In the rows, 100 means zero.
One hidden turn or mirror swaps the rows below in pairs. Which row is each named row swapped with?
dumag:  83 121  81 115 121 104 114  82 120  73  71 101  98 100  82 106  90  97  94 115
Leta:  83 122  72 103 128 108 114  81 115  69  71  99 108  98  90 110  84  93  84 113
mogu:  84 122  70  95 130 112 112  83 116  66  78 105 110 100  90 117  85  91  79 109
gotaz:  73 103  86 100 107  91  99  85 104  58  93 105  77  76  86  93 118  86  78 108
lupu:  89 117  71  93 102  88 103  75 100  67  93 100  88  67  87  84 113 100  77 113
sebe:  88  83 115  80 123 113 115  70 113  90 102  85  99 100 113  92  86  76  85 101
gakov:  83 107  89  75 115 102 110  70 104  78 124  79  93  89  98  98  82  99  69  73
bimo:  87  80 118  79 121 114 110  73 107  88 104  85 100  98 114 100  90  75  86  99
gulig:  77 115  75  73 119 106 111  92 108  56  89  92 104  95 104 110  83  86  63  96
dugar:  95 101  82  82 114 101 114  90 109  58  92  93 123 107  86  95 113  94  78 130
sazum:  85 112 100 109  90 101 111  69 105  76  81 105  80 101  78  86 117  92  96 106
godu:  81 108  93  77 118  91 108  73 105  72 119  78  99  90 103  96  86  94  70  73
puso: 100 102  85  94 118 140 114  68 104  82 116 105  97 107  96 110  92 123  93  92
Rases:  90 111  95  92  90 103 112  65 116  89 109  75 106 108  83  93  81  97  90  76
buba:  98  93  78  97 117 110 117  95 121  55  87 101 111 112  85 106 114  87  93 114
vub:  86  83 114  80 116 116 107  71 109  91 102  80 103  94 116  93  84  76  86 104
lam:  94  90 104  83 119 123 104  69 107  78 136 103  99 103  85 103  97 117  91 112
Teruf:  97  98 101  91  85 106 105  80  98  75  89 105  89 104  88  77 126  86  97 104
kaz: 106 118  75  75 103 122 101  63 112 101 112 103  94  97  89 109  95  99 102  88
gidir:  91 104  70 103 112 110  95  96 108  62  72 104 117 103  92 101 103 103  99 113
kiro:  78 100 112 107  94 114 102  82 108  75 103  77 116 107  82  89  78 109  85  92
lifik:  93 100  92  95 134  83 105  65 111  80 114  86  91  80  95  96  84  92  99  90
let:  90  99  92  91 132  88 108  63 110  80 122  84  89  85  97  94  79  94  90  84
Vese:  99  99  66 101 111 114 110  95 119  59  81 102 114 106  90 108 111  90  98 111
Gena:  72 106  91 100 102  93  94  79 101  60 102 108  77  72  90  92 119  94  76 105
tigim:  66 110  95  80  89 127 107  87 113  89  93  79  96  74  92 114  98 113  76 103
luku:  80 100 107 104  95 112 114  76 112  80 110  75 113 106  85  87  76 109  81  87
napop:  93 121  71  92 105  90 103  68  95  76  95  95  93  64  89  85 108 108  79 111
vuk:  99  92  88  99 118  94  95  81 119  71  92  94 111  80  99  93  96  77  99 130
bopin:  76  99  90  82 111 123  90  78 104  67 117 122  72  81  96 116  96  93  84  99
Lolu: 102 114  78  74 111 126  93  66 112  90 113 114  86  89  91 115  94 102 107  94
Konu:  98 114  79  73 117 128  93  72 113  82 111 120  86  91  89 122  95 103 100  96
Subak:  81 101  97  84  79 120 100  86 114  77  90  93  99  68  93  89 104 107  77 127
Dife:  79 103 101  84  82 121 100  89 107  73  87  88 102  69  95  95 105 108  74 125
Pegim: 100  99  86  87 109 140 115  69 105  79 124 104 101 106  85 107  97 124  82  98
Bev:  98  99 106  87  88 111  97  78  90  79  89 102  97 110  90  80 123  86  94  99
Sis: 107  91  94  83 108 127  99  74  90  85  98 108 105 119 106  88 108  91  94  90
kife:  76 105  86  77 108  91 110  82 112  69 114  74 103  89  93  97  83  90  67  77
bati:  95 111 100 102 101 133 123  70 105  68  95 103 108  82  80 113  83 119  72 111
Gege: 119  90  98  77 109 111 114  79 116  69  94 106 107  97  91 114 105  72 102  98
zaket:  80 101 103  83  85 120  99  86 107  76  85  88  97  70 102  88 102 106  82 129
Duz:  99  98  84  89 121 132  95  67  96  89 112 106 105 109 101 105  88 117 100  87
mezo:  73  90 105  83 119 114 112  79 109  92  86  89  88  97 105 114 110  68  89 100
votu:  83  98  93 113  97 122  96  98 114  62  89  94 118 101  86  94  86 119  91 107
Loko:  73 102  96  93 106 100 103  74  94  66 102 112  66  79  87  91 117  93  77 102
gipar: 106 112  98  77 116 120 105  61  97  89 110  92 100  78 105  87  84 123  84 114

Gege is swapped with -> bati
kiro is swapped with -> Bev
Gena is swapped with -> godu
let is swapped with -> lupu
Lolu is swapped with -> Leta

